A single turn carries every row of the set below to another of its rows. Some are shown first; where does it send the rows asked next?
Q682: [-12   8 -39  15 -14  -5 -15   0   1   0 -27  -6  -1   5   8  16   2   2
  16   7  -1 -21 -22  -2   8]
Q85: [ 24  -1 -16  -5   0 -28  -9 -18   2 -23   2   5 -10   8 -15   2  -8  10
   6  -1  22 -17 -10  -7  -8]
Q645: [-22   7   5  16 -22   5 -21   7 -27   6 -12  -1  -9   0  -2  24   6   1
  -1 -11   2   3 -10  32  18]
Q17: [ 14  15  -1  12 -18  13 -40   0 -21  23 -11  -9 -14  -2 -11  10   4  15
  13  10   6  -4 -12   0   2]
Q229: [ -4 -11 -19  -4   9   6   4  -9  24  -8 -34  -1  18   5  -2   1  -7  -7
  -6  -5   8   0  -9  19   3]
Q961: [ -9  -7 -19   1 -15  33  35   4   4   2  12 -15  -5 -13  -1  19  -3   1
   7  16  12 -16   2   7  10]
Q489: [ 19  -8  17  29  -2 -12   0   3  20  -2  -4 -17  15  21  -1   7  -1   4
  19  -5   5  -6 -19 -14 -21]
Q629: [  8 -16  27 -10  -1  -5   9 -13 -15 -30  -5  -1  -3  17 -18  26 -11   6
  21   6  12  -1   1  21  -2]
Q670: [-12  12   1  -7  -9  -1 -21   2 -19  18  -9 -16  -9   3  -7  15  -1   9
   9  34 -11   9 -20  -1  17]
Q226: [-17   8  -5  24 -23   0 -13  13   2  20 -19  -4  -8   3  10  12   9 -12
   3  -7  10 -17 -28   9  14]
Q778: [ 17  21  -8 -20  -4   0 -15  -9   3  -8  27  -3  -3  22   1   1 -10   1
  23  26   2  -5   4 -16  -7]
Q167: [  6  31   8  -5   2   1   0   5  12   7  37  -4  -6  19  -1   1  -2 -12
  14  16  11  -8 -12 -14  -1]
Q52: [ -2   5   0  22  15  -1   4   6  14   4 -32  -4  18   7   2   5   2 -10
 -15 -25  -1   2   1  14  -3]
Q104: [  5 -19 -13  -3  13 -23  20  20  -4  -6 -19   5  -5  14   6  -5   7 -18
   1  -6  -8  -1  -5  10   9]
Q249: [  5  24   6   6   9  22  21   6   2   8  27  -6   0   6   0   9  10 -20
   6  20  -3 -11  13 -15   0]
Q628: [ -1 -13 -10  11  14  -9  29  15  -2  -7  -4  -1  -6   4  -6  10  12   0
   2 -38   2 -14  -7  11  14]
Q424: [ 12 -13 -22  25 -15  34  -1   4  -2   3  19 -17  10  -4  -3   0  -3   0
 -17   9  10  -4   0  21  -8]
Q79: [ 9 11 10  3 -5 39 10  3  3  2 40 -9  1 -6 -8 13  9 -1 12  1  0 -4 21  2
  3]
Q833: [ 11 -13  52  11 -14 -12   3   0   2  -1  -4 -14  -3  24   1  15   2   2
  11  -6   8  -3   1   9  -4]
Q596: [ 16  17   3 -13  -9   9 -25 -10  -9  -9  39  -9  -3  15  -5  14  -9  15
  22   5   2   0  20   4  -9]
Q129: [ -1  26 -15  30  -7  11 -23  -2  -4  12   1 -10 -13  -1 -17  15  10  19
  16   9  11 -29  -7  21  -5]
Q344: [-16   6 -26   7 -16   0 -24  -1 -30 -16 -23  -3   2   1  -2  26  -1  14
  12   1 -10  -2  -2  24  10]
Q95: [ 17 -42 -19  -7   2 -15 -12   4  -6  -3 -16  -1   2   8  10  -2   0  -7
   2 -13  -6   5   3  14   4]
Q783: [ -5 -15  -5 -20  -7  11   5  -9   9  -9 -37  -4   9  -2   2  16  -4   8
  10 -16   2  -2  14  15  11]
Q506: [-27  23 -10  11   1  -3  -7   2  -5   5   6 -15  -9   4 -14  19   6  13
  12  35  -5 -15 -13  21   9]
Q57: [  4  -3   7 -10 -13 -32  -5  -7  -2 -29  11   1 -13   5 -12   9   0  29
  12  -3   4  -8  13  23  -2]
Q269: [ -8  -2  29   8  -9 -36  -2   6   2   2  23  -8  -5  -2  -5  11   3  12
   8 -13   2  15  -3   9   0]
Q24: [ 11   2   5  11   2 -35  -5  -4   8   8  10  -2  -2  -1  -8   4  -4  -9
   2 -11  19   4 -25 -21  -7]
Q477: [  3  31  20   5  -3  11  -9   2   0   5  49  -7  -5  15 -11  12  -1   4
  12  -4   8  -2   4   5  -1]
Q239: [  1   6  -7  -2 -11  12  26  12 -23   7  -8 -16  -8  -2  16  21   1  -8
   5  21  -7  -4  23 -15   4]
Q188: [ 22   4  -8  23  -8  15  -6   9 -27   9  -2 -18   5   6  15   1  -1  -6
 -18  13  -9   7  19   1 -12]
Q207: [ 14 -36 -14   7   0   1  -4   2  -5  -3   0  -7   0   2  -4  13   6   9
   5 -43   2 -12   5  15   9]
Q432: [ 24  -2  -5  -9 -12  36 -12  -8  -2  -8  30 -12   7   4  -3   1   3   6
   7  17  -8   0  24   2  -2]
Q420: [ -4   0  13   5   0   2   5   3   0   4 -36  -8   5   0   6  17   4   8
   3 -34  -5   1  24  12   4]
Q121: [ 22  11  -9  -7   3  23  -3  -3  -1  -3  17  -8   7  15   7  -3   3 -18
  -1  35 -11  -4  15 -13  -3]
Q878: [ 15 -10  -6  12  12  -6   5 -13   4 -30  -5  -4  19  17 -19  17 -13   7
  26   6  10  -3 -18  -1 -18]

Q226 -> Q682
Q167 -> Q778
Where do these go?
Q229 -> Q783
Q424 -> Q961
Q85 -> Q57
Q432 -> Q79
Q17 -> Q129
Q207 -> Q628
Q489 -> Q878

